Each row has a name. After each piece below comes the name of the row it's from, unless a question asks for something else. Each question is about the rows just above it.

[ 26.4 -39.1  -7.5 -10.0 -48.8  61.8 -50.1  47.1 -19.5 -26.0  22.2  42.3
   1.6   5.2 -45.9  19.2  41.6 -37.7   2.9 -55.1  -0.5  40.8] : laso
[-18.0  12.6  13.4 -16.3 -33.2 -41.6 -50.3 -26.3  20.5  -6.2 -38.1   6.6
 -17.9 -47.1 -16.5 -60.2  44.7  16.0  72.6  33.4 -50.7  -2.1] : pata
[-17.8 -44.6  46.7 -35.3  15.5 -63.7  36.1   8.9 -41.5 -17.3 -20.5 -23.1
   2.8  33.8 -36.0  -8.5 -24.2  17.4 -49.7 -14.7  50.1  59.3] : domap
[-26.0  -4.3  12.1  12.1   1.6 -38.1 -25.0  42.4 -62.4 -19.5   9.3 -12.2
 -18.7  -9.4 -63.1  49.9  47.1   7.8  62.6  22.2  25.4 -29.3] : tives
[ -1.2 -51.4  47.1 -32.8  -6.2  56.4 -25.9 -26.3 -45.9 -49.7 -24.1  16.0
  57.1  47.3  14.7 -10.6  30.5 -40.8  -3.5 -41.2  -4.1  10.6] : nizu
[ 47.1 -19.5 -26.0  22.2  42.4   1.6 -62.4   9.3  -9.4 -12.2  -4.3  25.4
   7.8 -63.1 -29.3 -18.7  62.6 -25.1  49.9  12.1 -38.1  12.1] : Feki
[ 38.0  -3.9 -25.6  44.1  30.4  23.4  52.3  16.9  37.7  16.9  32.2 -59.5
  -9.6  -0.1  50.8  48.1 -12.1  -5.7 -67.4  -1.9  25.3 -32.6] : Fiker
Which row holds this, read backwards? [  1.6  42.3  22.2 -26.0 -19.5  47.1]
laso
Which row holds these entries in another order? [-26.0  22.2  42.4   1.6 -62.4   9.3  -9.4 -12.2  -4.3  25.4   7.8 -63.1
 -29.3 -18.7  62.6 -25.1  49.9  12.1 -38.1  12.1  47.1 -19.5]
Feki
Which row holds this, read backwards? [ 30.5 -10.6  14.7  47.3  57.1  16.0 -24.1]
nizu
Which row holds this, read backwards? [  7.8  25.4  -4.3 -12.2  -9.4]
Feki
Which row holds these entries in another order? [-63.1 -62.4 -38.1 -29.3 -26.0 -25.1 -19.5 -18.7 -12.2  -9.4  -4.3   1.6
   7.8   9.3  12.1  12.1  22.2  25.4  42.4  47.1  49.9  62.6]
Feki
[  2.9 -55.1  -0.5  40.8  26.4 -39.1  -7.5 -10.0 -48.8  61.8 -50.1  47.1
 -19.5 -26.0  22.2  42.3   1.6   5.2 -45.9  19.2  41.6 -37.7] is which row reordered?
laso
Which row holds these entries in another order? [ -2.1 -50.7  33.4  72.6  16.0  44.7 -60.2 -16.5 -47.1 -17.9   6.6 -38.1
  -6.2  20.5 -26.3 -50.3 -41.6 -33.2 -16.3  13.4  12.6 -18.0]
pata

[-29.4 -37.5 -42.9  17.8 -44.8 -34.7 -48.3 -23.4   5.9 -50.9 -16.3  11.5
 -19.9  54.9   9.7  45.8  26.9  32.0 -35.3 -76.6  27.5] -> Fiker
[ -2.1 -10.0  63.5   2.3 -17.3 -57.0  38.4  24.0  11.5 -46.6   1.0  60.2
  17.8  18.3   8.9 -61.3  -4.4 -42.9 -37.5 -16.5 -44.5] -> laso
[ 32.4   1.5   4.2 -48.2  42.9 -15.2  66.5 -19.7 -38.9  -3.3 -20.6  10.5
 -20.4  25.6  33.8  -5.4 -32.3 -61.2  63.7   1.8  45.9] -> pata
[-42.9 -37.5 -16.3 -29.4  45.8 -34.7  54.9 -23.4  27.5 -50.9 -35.3 -48.2
 -76.6 -19.9   5.9  17.8 -44.8  26.9  32.0   9.7  11.5] -> Kovul
[ 33.9  29.0 -23.1 -21.8  -7.9  52.4 -35.1   3.9  26.4  44.7 -32.2  54.4
  59.2  46.4 -22.3  -3.6 -49.4  -1.4 -12.4  37.3  43.9] -> Feki
Which row holds [-16.5 -37.5 -42.9] read backwards?
laso
Which row holds [44.7 26.4] read backwards?
Feki
[ 11.5   9.7  32.0  26.9 -44.8  17.8   5.9 -19.9 -76.6 -48.2 -35.3 -50.9
  27.5 -23.4  54.9 -34.7  45.8 -29.4 -16.3 -37.5 -42.9] is which row reordered?
Kovul

[  3.0  34.1   3.5  11.4  14.3 -87.3]  Gute
[ 15.6  -5.3  10.9 -13.9 -42.5  30.5]  laso
[ 15.5  -5.3  10.9 -13.9 -42.5  32.8]  tives
[-13.3 -24.6   8.1 -31.0  -2.9  83.3]  fos
[-15.1 -31.2   3.6  36.5 -17.5 -13.7]  fen
[ 19.5  45.2  -7.6 -31.9   0.0  -9.1]  pata
[  4.2  15.4  -5.3  10.9 -13.9 -42.5]  tida
[  3.0 -54.2   1.5 -13.8 -12.6  44.5]  nizu
[ 34.1   3.0 -87.4  11.4   3.5  14.3]  domap
Which row holds [-42.5 -13.9  10.9  -5.3  15.4] read backwards?
tida
[ 11.4  34.1   3.0  14.3 -87.3   3.5] is which row reordered?
Gute
[ 44.5 -12.6 -13.8   1.5 -54.2] is which row, read backwards?
nizu
Which row holds [-87.3  14.3  11.4   3.5] read backwards?
Gute
[-42.5 -13.9  10.9  -5.3  15.5] is which row, read backwards?
tives

[27.3  0.0  0.0 20.5  0.0 -8.6] : pata
[ 87.6 -34.1 -17.2  23.3  38.5  23.5] : Feki
[ 44.5  27.6  27.6  63.9 -29.9 -23.2] : Fiker
[ 39.7  23.8  23.8  86.1 -18.3 -33.2] : nizu
[-34.1 -17.2  38.5  23.3  87.6  23.4] : Gute
[-29.9  27.6  44.5  63.9 -23.2  27.7] : fen
[ 44.6  27.6  27.6  70.6 -26.5 -26.1] : laso
[ 39.7  23.8  86.1  23.7 -18.3 -33.2] : tives
Which row holds these entries in another order? [ 23.5  38.5  23.3 -17.2 -34.1  87.6]
Feki
Which row holds these entries in another order? [-26.1 -26.5  70.6  27.6  27.6  44.6]
laso
Which row holds these entries in another order? [-33.2 -18.3  23.8  23.8  39.7  86.1]
nizu
Which row holds this, read backwards? [-29.9  63.9  27.6  27.6]
Fiker
Which row holds these entries in another order? [-29.9 -23.2  27.6  27.6  44.5  63.9]
Fiker
Put [-18.3  23.7  39.7  86.1 -33.2  23.8] back in order: which row is it?
tives
Which row holds these entries in another order? [ 23.4  87.6  23.3  38.5 -17.2 -34.1]
Gute

